In the rows, zero is written as 128.
Each run below is a few steps of one of 8 hidden systems, one row a step.
path 1, P (9 x 18):
[[100 143 145 145 193 182 110 169 143 104 151 147  95 115 132 111 171 142]
 [121 122 146 109 201  73  95 101 118 152 139 122 113 148 128 174 138  95]
 [138 170 141  74  65  82 122  75 120 130 101 105 136 120 103 122 123 133]
 [ 93 156 128 113  89 206 119 153 115 120 102 147 132 115 119 103 162 171]
 [126 109 129 132 200 170 112 157 116 122 120 170 116 119 154 188 154 103]
 [175 162 151 102 147  64 122  83 136  94 150 137 109 119 120 154 111  86]
 [105 184 140 100  74 123 101 103 126 127 154 142 120 155  92  76 122 178]
 [ 94 103 103 112 120 182  84 164 102 172  94 160 134 153 138 157 144 160]
 [191 113 118 109 144 130 121 151 138 101  92 145 114  90 143 194 125  89]]
path 2, C:
[[103 157 109 131  47 121  90 154 145  84 164 161 116 137 126 109 114 128]
 [139 114 135 142 121 187 186 172 147 105 109 109 110  86 110  84 132 154]
 [188  86 107 145 180 126 145 112 157 187 138 106 145 124 101 161 140 140]
 [124 152 109 136 112  72  43  98 153 132 169 125 145 160 117 124 144 136]
 [ 86 165 150 120 106 126 105 173 141  95 111 109  81  96 150  77 142 152]
 [164 111 135 127 168 148 176 161 137 139  89 114 109  63 151 170 153 120]
 [170 137 112 138 152 103 109  56 127 131 130 117 192 135 127 166 156  98]
 [ 74 169 160 110 130  97  80  96  99 116 122 114 128 166 139  73 126 138]
 [ 92 126 160 101 143 136 150 182  97 131  98 155  63 111 167 147 114 124]]
path 3, X, 9 rows:
[[103 122 126 109  59  95 136 106  94  98  88 107 153 144 143 119  88  93]
 [ 99 127 148 128 165 173 126 115  82 149  91 128 143 166 144  70 120 175]
 [136  97 118 157 188 115 162 130 126 191 142 134 124 124 158 180 143 118]
 [118 112 116 119  63  53 141 113 117 132 116  99 137 130 141 153  90  88]
 [ 83 120 147 117 118 151 127 123  94 126  97 103 138 172 122  48  98 163]
 [122  95 124 173 193 164 173 142 118 180 126 122 135 118 152 139 155 141]
 [147 117 111 134  92  59 146 121 128 151 106  97 133  93 167 179 125  95]
 [ 85 132 152  93  92  98 104 128  98 121  87  92 115 155 128  70  93 149]
 [ 81  89 140 151 198 180 155 159 115 155 124 119 117 140 127 110 145 142]]
path 4, T:
[[197 114 142 103 156 102 120  96 153 132 110  84 129 129  79  98 107 149]
 [122 153 132 156  89  71 176 115 147 123 133  76 129  77 147 109 148 116]
 [ 75  72  91 173 112 120 111 178 129 125 125 111 139 139 168 148 126  94]
 [170  67 132 109 202 152 109 148 129 128  86 105 121 143 112 134 109 125]
 [152 164 165 133 174 118 167  83 134 111 118  85 138  92 123  87 160 132]
 [ 62 142 123 162  98  85 113 118 112 103 131  99 153 139 178  99 133 101]
 [130  66 122 108 129 116 109 156  95 118  79 131 119 162 155 148  64  97]
 [184 115 153 126 189 162 200 113 117 111 101 129 130 102 121 134 117 113]
 [105 161 128 186 146 135 149  86 125  92 170 125 173 137 140  78 151 115]]
path 5, W (9 x 18):
[[ 88 179 143 104 102 149  95  94 119  80 108 114 164 118 114 108 180 114]
 [101 164 148  88 144 178 124 100  98 150 154 193 122 154  97 152 150 152]
 [166 117 108  98 107 100 136  92 122 202 122 141 141 133 110 196 125 135]
 [164 149 115 118  58 116 134  86 125 119  78  90 180 105 129 112 133 141]
 [121 178 133 113  87 203 129 142 125 112 118 162 126 104 119 106 163 170]
 [127 115 123  94 132 156 121 152 149 196 139 139  97 118  78 173 164 165]
 [148 103 135  94 124  99 138  91 126 181  85  62 143 134  90 114 122 156]
 [133 149 148 109 100 160 170 124  86 125  57 126 130 114 156  79 108 164]
 [111 126 130 103 114 176 132 192 122 140  87 154  89  83 150 170 156 138]]
path 6, C, 9 rows:
[[154 114  79 166  62 147 153 120 112 127 110 156 184 133 166 148 109 121]
 [171 123 135 140 134 134 150  99 124  91 137 128 144 166 109  58  68 145]
 [ 98 104 149 134 163 112 164 145 143 156 196 130  76 151  86 120 103 130]
 [ 92  91  79 168  96 141 101 179 157 140 163 141 135 130 131 168 154 115]
 [164 104  93 147  75 130 104 150 153  94  83  84 159 114 130  90 113 138]
 [178 141 148 135 144  78 177 105 152 151 136  90 101 102 120  87 108 160]
 [120 154 126 175 183 103 114 126 153 150 197 152 113 123 150 148 169 128]
 [ 93 113 116 143 151 139  55 163 143  70 112 106 142 125 144 124 161  93]
 [124 107 146  97 109  91 148 132 122 121  58  54 120  94 136 121 121 107]]
path 7, X, 9 rows:
[[130 123  97 186 106  99 168  90 117 161 123  95 186 127 169 116 137 131]
 [139 139 141 148 116  66 149 122 113 156 108 104 107 127 182  79  84 163]
 [104  84 140 115 134 124 174 179 118 180 108 104  73 126 126 116  95 158]
 [ 95  67 105 134 103 141 150 157 138 164  92  68 149 105 115 149 152 118]
 [108 132 128 149 128 101 113 110 127 119  81  49 163 105 156  93 161 120]
 [ 92 149 172 134 182  98 137 144 108 119 102 109  90 106 188  96 133 127]
 [ 93  93 142 106 145 133 140 185 100 135  85 135  82 115 165 174 121  97]
 [105  84 119  86 125 137  95 126 100 130  59  96 159 143 122 161 132  96]
 [ 85 136 149 124 181 119 108  69  90 126 109  96 172 157 135 110 156 106]]
path 8, Q (9 x 18):
[[138  90 135  82 142  96  80 129 102 147  56  96 121 152 140 129  96 135]
 [171 130 121 150 149 140 149 121  87 118  84 166 148 124 204 147 103 116]
 [ 95 146 113 195 145 118 122 111 135 104 148 104 173 112 173 115 179 101]
 [105  89 143 121 192  91  92 119 137 133 119  60 127 150 101 111 132 111]
 [139 106 158  89 160 108 172 107  73 141  78 131 118 141 151 148  80 106]
 [ 98 156 111 154  88 113 131 102  89 119 115 153 171 129 196 156 139  99]
 [123 112  98 168 155  93  46 117 150 118 156 112 161 164 139 127 143 111]
 [163  94 153 135 205  99 157 103 126 124 141 110 115 158 116 106  79 114]
 [ 92 144 152 125  98 102 200  85  78 127 111 113 143 130 155 107  99 106]]
path 9, W (9 x 18):
[[147 163 160  94 149 108 125 113 136  87 180 173  85 139  96 145 105 102]
 [130  99 109 158 118 118 200  92 125 143 173 132 165 133 110 164 119  85]
 [142 118  75 181  95 136  84 118 123 126 122 134 195 163 163 106 126 144]
 [177 183 133 128 126 125  81 141 164  91 157 165  97 113 128 105 131 158]
 [119 127 137 135 114 115 189 133 171 141 198 121  96 106  69 138 136 121]
 [111  63  92 159 105 141 142 128 126 160 132  96 171 175 101  95  98 141]
 [199 122 121 139 147 140  98 150 133 109  90 139 118 137 163  85  86 172]
 [142 148 148 144 139 108 167 173 165 119 142 115  70  62 147 131 144 127]
 [ 41  83 129 144 118 122 138 158 139 132 145  76 123 140 100 111 140 104]]
path 10, S:
[[ 80 103 126 137 114  66 142 153 115 162 117 100 100 116 176 163 124  98]
 [134  78  82 155  98 137  74 162 140  88  98 106 168 139 142 132 120  98]
 [134 112 133 147 130 181 179 116 123  99 101  89 165 127 104  59 124 142]
 [ 74 133 159 124 161  96 182  87  89 163 117  93 135 125 144 135 144 104]
 [104 114 122 108 130  78  61 115 104  99 104 120 142 161 153 152 112  77]
 [160 118 128 135 114 166 136 132 113  54 110 150 145 151 128  81  73 116]
 [138 128 141 150 154 148 223  84  98 148 152 150 150 134 128 130 116 121]
 [123 120 126 127 175  75  90  81 118 163 164 129 141 168 118 165 131 105]
 [146 118 137 110 130 103  75 145 142  80 145 138  95 167 102  90  69 127]]
path 11, V (9 x 18):
[[ 90 121 168  75 112 121 189 125 103 130  91  95 100 100 101 138 122 102]
 [136 158 156  68 121  99  76 134 106 130  62 122  94 123 150 116 117 159]
 [168 171 120 140 168 122  50 104 137 110 127 149 151 126 156 140 168 133]
 [ 94 139 128 153 166 154 145  93 119 104 177 158 163 139 115 159 169  76]
 [ 72 100 150  90 124 138 176 127  84 134 135 149 106 161 101 152  91  89]
 [163 121 138  81 101  88 105 118 105 142 101 144  98 166 134 119  56 151]
 [171 164 105 167 118  99  74  97 138 121 149 147 159 152 158  88 117 162]
 [ 93 116  95 198 143 161 133 137 142 123 195 147 159 152 132 118 152 121]
 [103  56 116 136 125 149 191 165 134 147 150 122 112 138  92 152  92 104]]
path 12, Q:
[[181 130 119 165 171 177 111 134 161  84 139 133 150 127 116  81 134 153]
 [ 98 116 153 148 159 152 201 142 133 155 134  89 107 110 111  79 139 155]
 [ 99 126 143  79  85 101 136 148 124 160  71  80  97  87 127 146 142 132]
 [163 143 119  87 121 159  66 139 112 105  67 162 137 117 148 163 141 131]
 [138 127 115 179 187 188 127 150 135 112 154 177 140 124 156 145 162 123]
 [ 93 119 143 153 167 110 167 132 162 135 177  84 113  98  98 138 171  98]
 [104 131 168  44 124 103 127 105 114 127 105 102 107 132  70 151 126 102]
 [116 136 125  90 106 158 116 123  79 139 112 201 131 162 146 173 103 125]
 [135 132  80 189 111 124 119 137 150 131 193 175 144 135 155 164 142 117]]
path 13, T:
[[153 116 119 175 163  83 128  81 131 139 154 101 159 169 137  76  95 136]
 [146 109 130 130 110  47 141 112 144  94 140  89 122 129 119 127  82  74]
 [127  71 110 155  95 140 188 165 139  96 109  88 135 102 124 116  96  94]
 [146  67 101 193 174 149 155 136 136 153 129 100 164 143 140 107 120 138]
 [166 115 128 155 188  70 101  98 160 111 150  82 144 140 117 109 124 107]
 [118 117 143 127 105  77 141 132 148  80 113  58 117 105 124  84 110  94]
 [ 99  65 116 162 117 123 181 157 107 144  87  79 140 122 166 115 103 114]
 [159  75 112 167 205 124 131 118 121 131 107 106 164 138 152 151 126  95]
 [161 137 149 144 184 112 113 107 145  53 122  94 142 120 129  86 125  98]]
path 14, P:
[[115  77 138 132 137 166 203 161 126  86 118 110 116 110 106 116 100  89]
 [151 117 121 174 173 140 178  86 150 132 185 120 165 134  95 121 147 118]
 [108 142 109 179 111  74 125  83 108 147 141 114 173 156 183 107 123 127]
 [ 82 105 131 128  79 121 182 152  86 132  95 121 112 138 159 107  76 122]
 [128  80 115 144 115 184 208 153 140 129 155 139 131 118  82 147 120 108]
 [159 113  92 195 150 132 128  99 153 102 174 129 185 140 130 126 139  98]
 [132 134 130 167 129  76 138 104  99 125 125 123 140 164 185  77  74 137]
 [100  96 127 126  81 117 197 154 114 183 133 126  96 135 123 121  83 148]
 [121  72  83 163  91 157 155 158 161 126 154 110 158 117  91 158 143  99]]
path 15, S:
[[ 89  69 129 123 151 134 155 127 129 166 164 103 123 173  64 122 108 122]
 [145  70 135  99 134  74 132 139 124 168  98  85  98 150 118 132  70 127]
 [158 102 104 170  88  71 143 147 141 120 121 100 127 124 169 104  73 121]
 [ 99  82  93 209 126 140 159 145 137 120 160 107 165 142 144  99 123 112]
 [ 85  61 131 135 177 142 144 123 127 139 129  70 147 150  85 116 136 103]
 [114  94 149  84 122  76 138 110 111 127  85  64 123 143 105 112  87 104]
 [122 112 119 147  85  82 150 124  92 114 101 117 141 150 185 103  66 109]
 [126  89 102 196 157 146 152 123 109 102 135 134 176 154 172 119 108  94]
 [124  92 138 142 189 139 148  89 127 103 149  97 164 157  81 114 125  87]]
path 16, V (9 x 18):
[[ 92 132 156  81 101  92 158 103 108  90 133 121 118 129  98 158 108  59]
 [112 143 160  78 125 129  92 110  81 105  82 135 121 171 134  83  84 146]
 [159 136 114 149 176 103  64 101 119 163 133 153 143 170 168 133 125 159]
 [118 123 100 183 130  99 133 107 140 108 198 150 158 143 138 158 132  72]
 [ 77  87 136 130 110 149 175 140 113  92 153 125 122 163  93  93  79  96]
 [145  80 128 107 128 112 128 139 115 179  97 107 110 167 114  95  69 177]
 [180 128  87 173  99  68  94 121 157 151 127 103 150 119 169 117 122 148]
 [107 126 111 199 130 144 138 150 156  75 159 106 151 106 146  91 157 104]
 [ 89  71 142 125 173 170 167 171 139 140 125  87 106 123  83 119 142 122]]

Which system made each of these runs?
path 17, 2 rows:
[[123  89 116 125 129  99  68 139 133  78 134 111 132 178 110 101  76  99]
 [128 122 160 118 169 185 198 101 105  97 127 131 141 132  90  99 120 110]]
 | X
path 18:
[[ 96  86 116 141 147 172 126 169 142 173 169 136 106 162  87 110 127 170]
 [184  77 124 124 162  88 119 138 141 170 109  97 106 147 125 120  78 156]]
 | W
path 19, 2 rows:
[[ 63 108 128 119  80  93 133 169 104 167 105 116  92 134 164 133 106 130]
 [139  76 117 108 169 163 142 139 105 159  90 144 136 125 125 206 140  99]]
 | T
path 20, 2 rows:
[[167 176 121 111  88 168 129 131 135  81 107 168 137  79 138 159 161 120]
 [126 182 163 107 153 191 163 113 114 121 136 175 113 107 112 124 164 154]]
 | V
path 21, 2 rows:
[[126 158 158 168 176  81 135 114 147  99 165 100 108 122 148  66 129 127]
 [ 70 115 137 156 114 109 161 160 117 121 184 155  89 160 144 112  82 112]]
 | W
path 22, 2 rows:
[[143 142 142  97 150 169 123 131 129 182  78 109 123  95 116 128 180 186]
 [128 187 150 104 121  86 105 126 138 126 103 104 100  70 160 137 174 133]]
 | S
path 23:
[[177 117  92 166 124 163 128 145 160 175 159 156 135 134 116 120 130 190]
 [146 117  88 173  71 141 186 139 163 151 168 129 143  92 114 149 147 135]]
 | V
path 24:
[[ 65 108 151 109 155 100 118 115 134 112 139  73 130 131  85 138 154  74]
 [101 125 148 120 167 144 133  81  64 120 117 146 158 190 141 103 100 116]]
 | W
path 25, 2 rows:
[[168 112 125 122 108  71 144 111 103 162  77 108 127 142 168 114  68 147]
 [124 123 123 134  64 140 189 174 155 147 134 115  92  86 110 117 127 158]]
 | P
path 26, 2 rows:
[[ 90 150 159 137 143 128 160 122  72 100  88 135 125 133 196  90 104 120]
 [ 84  87  92 170 103 115 101 155 119 124  93  91 167 132 175 137 141  98]]
 | Q
path 27 (2 x 18):
[[162 113 129 120 142  97 115 122 113 119 154 176 102 181 138 132  52 119]
 [154 125 152 107 117 137 207 112 138  98 164 143 111 116  69 133  99 101]]
 | T
path 28:
[[105 109  89 164 125 167  94 145  96 137  97 150 175 149 189 146 143 130]
 [189 104 133 130 190  79 114  92 118 141  95 104 144 146 150 132  96 118]]
 | X
path 29:
[[118 149 164 124 164  76 164 110 109 172 165 152  77 151 146 122  96 144]
 [141 101 103 144 132  83  91 163 149 121 169 161  99 141 144 186 105  90]]
 | S
path 30, 2 rows:
[[133 109 131  85  98 179 125 130 103 148  81 134 132 158  97  91  95 181]
 [130 110 112 151 176 149 136 111 149 195 151 109 151 128  99 141 182 158]]
 | X
path 31 (2 x 18):
[[109 147 133 146 140 123 132 176 153 130 194 180  66 112 143 157 138 124]
 [127 102  97 155 121 181 109 159 155  73 120 114 167 101 117 144 171  89]]
 | C
path 32 (2 x 18):
[[ 79  96 129 108 135 143 134 184 116 160 147 168  76 143 120 178 117 120]
 [142 121 135  86 154 198 127 107 131 142 119 139 148 130  55 153 167 138]]
 | T
path 33 (2 x 18):
[[150 126 127 109 167 140  84  98 111 114  70 115 174 113 143 170 172 100]
 [147 180 153 129 145 137  99 134 116  66  87 136 122 100 183  87 138 137]]
 | T
path 34:
[[159 120 140  49 119 159 105 108 119 141  85 126 132 142  62 142 124 147]
 [ 82 150 127 135 151 136 104  91 143 153 184 125 153 145  84 136 191 132]]
 | X
path 35 (2 x 18):
[[119 118 146  97 181 116 135 107  97 131 140 166 115 147 125 199 123  73]
 [134 131 113 142 126  89 132  67  98 128 118 121 187 134 162 169 139  76]]
 | W
